In the rows, zero is written as 128.
Each named turn below is shown by a few rows before and after it. Which turns, in which order, take the first row of each later pair to the second? The first pair is answered.
turn k441:
[178  86 132 108 134  95 111 138 166 104 113 129  89 108 126 101 141 115
 145 110 126 157 116 118 136 127 127 117 120 130 107  87]  ->  [165  95 125  95 136 114  98 153 146 125 120 115 106  99 122 111 167 105
 131 103 149 150 104 119 135 118 125 110  84 143 117 112]
[144 133 152  98 145 130 141 109 100  76  95 109 134 133 121 108 116 142
 119 142 130 146 182 128  84 147 107 126 152 113 106 131]  ->  [132 150 145  84 139 149 109 125  89 104 107 102 154 121 128 125 145 133
 105 124 153 140 173 134  78 141 111 121 105 113 113 153]
[160 173 107 101 122 114 100 121 116 151 111 135 100 158  74 121 177 101
 119  85 128 109 126 146 114 126 129  98  78 109 111 102]  ->  [180 156  71 117 134 118 136  98 132 176 120 143  82 161  84 133 158 110
 133 103 134 101 132 163 124 127 127 104 115 118 116 118]
[127 174 117 153 123 162 109 122 161 172 109 149 159 141 131 133 144 124
 135 150 102 110 141  96 114  79 162 114 147 146 121 108]  ->  [126 172 125 156 121 155 117 114 166 152  96 145 162 147 130 123 132 125
 137 152  88 118 142  91 121  78 165 120 157 136 120  90]
turn k991:
[118 126 111 115 141 146 126  91 139 215 101 143  91 116 129 142 135 147
 172 125 136 124 136 164 114 129 142 136 167 150 129 191]  ->  [132 107 126 115 142 134 135  84 143 192  89 145  82 127 125 131 114 159
 176 120 120 133 154 167 127 144 121 147 194 142 122 166]
[166 129  81 150 164 122 158 124 150 156 122 156 111 124 131 112 100 128
 144 161 153 107 166 142 144 155 117 144 226 128 128 144]  ->  [164 133 119 146 151 105 151 125 138 105 103 159 106 129 140  95  87 134
 143 144 135 112 175 127 142 156 110 134 233 115 112 120]
[106  95 119  99 173 137 135  73  84 137 100 106 118 156 123 129 137 150
 125 138 125 171 203 168 106 145  98 103 168 101 111 129]  ->  [100  97 135 103 162 129 118  86  84 129  95 102 124 163 120 126 139 146
 120 134 123 178 203 164 100 144  92 102 158  95 115 130]
[126 166  97 112 161 141  68 155 107 167 155 101 135 125 130 185 145  96
 126 133 176 113  78 136 155 133 130 111  61 137 115 175]  ->  [140 151  59 128 174 137  97 128 138 183 158 119 114 116 126 182 121 106
 136 157 176 106  91 152 175 131 134 118 101 146 114 165]
turn k633:
[ 79 139 144 149 135 121 107 166 144 134 111 129 116 152 107 119 177 137
 120  85 160 127 121 160 113 125 130 110  89 100 138 105]  ->  [112 154 115 164 149 126 114 171 147 148 110 148 104 141 115 133 155 147
 115  82 182 117 121 163 136 118 129 104 111 107 139  99]
[184 163 100 135 136 136 131 156 132 115 111 160 125  80 125 154  79 145
 105 124 183  98 111 119 151 101 132 108 162 155 143  99]  ->  [ 79 122 201 117 100  95 113 131 148  57 120 130 154 137 108 106 129 125
 139 119 111 134 100  88 100 132 123 130 117 123 116  92]
[ 89 161 126 134 149 152 103 129 120 108 105 156 151 160 126 116 132 128
 151 120  97 152 133 125 125 118  85 102 138 149 115 136]  ->  [112 162 105 133 165 160 100 132 113 129 109 162 145 139 134 125 119 140
 138 113 113 145 140 134 134 110  90  95 143 156 123 134]
Then:
(2 to 3 turns a pair)
[123 113 143 139 138  84 162  99 101  95 126 174 110 140 107 112 141 140
 146 163  97 162 166 136 137 161  98 135 170 109 115  76]  ->  [138 109  85 145 150 110 186  88 107 150 147 167 108 122 113 131 145 129
 147 179 125 154 177 158 148 161 103 137 180 123 128 104] : k441 k441 k441
[115 143 185 116 133 138  79 179  96 120 122 102 152 102 148 123 180  86
 160 108 143  99  98 120 113  82 131 127  70 142 157 126]  ->  [144 106 143 167 163 118 172 119 162 119 129 134 106 115 130 105 106 118
 212 177 109 104 121 133 158  79 139 155 180 146 147  91] : k991 k991 k441
[ 77 113 111 162 113 166 130  94 150 169 194 139 175  70 137 130 150 124
 110 153 158 117 103 168 132 150 147 155  55 163 136 143]  ->  [ 64 107 187 143  93 115 105 110 142  69 160 140 184  84 133  95 143 141
 101 121 115 134 102 131 124 166 125 157  63 132 119  92] : k441 k991 k441
[120 115 105 132 146 153 140 105 135 168 144 112 129 129 131 137 132 124
 144 143 134 129 140 146 128 128 115 132 142 135 123 157]  ->  [108 122 113 118 137 154 120 120 120 162 140 107 139 119 133 136 152 119
 130 125 133 129 130 143 117 128 121 118 111 136 135 157] : k441 k441 k441
[ 62 112 190 113 105 128 119 132 116 109 139  98 165 149 123 110 174  93
 135 116  92 142 125 120 105 152 127 129  67 128 111 141]  ->  [193 146  65 141 158 151 167 138 119 162 117 140 113  92 143 159 110 132
 116 139 172 107 145 139 173 116 128 116 165 153 136 126] : k633 k991
[166 146  72 111 127 185 114 148 113 182 151 149 133 103 144 181 128 157
  99 124 168 121  92 111 153 113 137 104 132 149 152 144]  ->  [144 162 118  99 105 162  78 167 103 141 132 145 146 112 137 168 150 148
  90 101 154 124  80  89 131 110 138 101  89 134 157 130] : k441 k441 k441
[207 165 133 123 117 109 114 162  98  84  79 182 117  66 141 125 102 174
  85  82 143  94 125 125 156 130 114 131 175 114 106  75]  ->  [202 157 112 129 129 115 128 152 103 107  90 182 114  73 147 130  97 179
  87 101 152  86 131 138 160 125 115 126 194 122 124  87] : k441 k441 k441
[132 168 107 103 140 170 113 183 137 104  95 124 132 122 134 148 100  96
  91  54 156 165 114 148 102 124  99 146  55  94 139  84]  ->  [129 160 129 104 140 152 115 170 146  61  81 130 122 124 125 128  83 116
 105  54 134 176 128 133 100 134 103 150  85  84 128  64] : k441 k441 k441
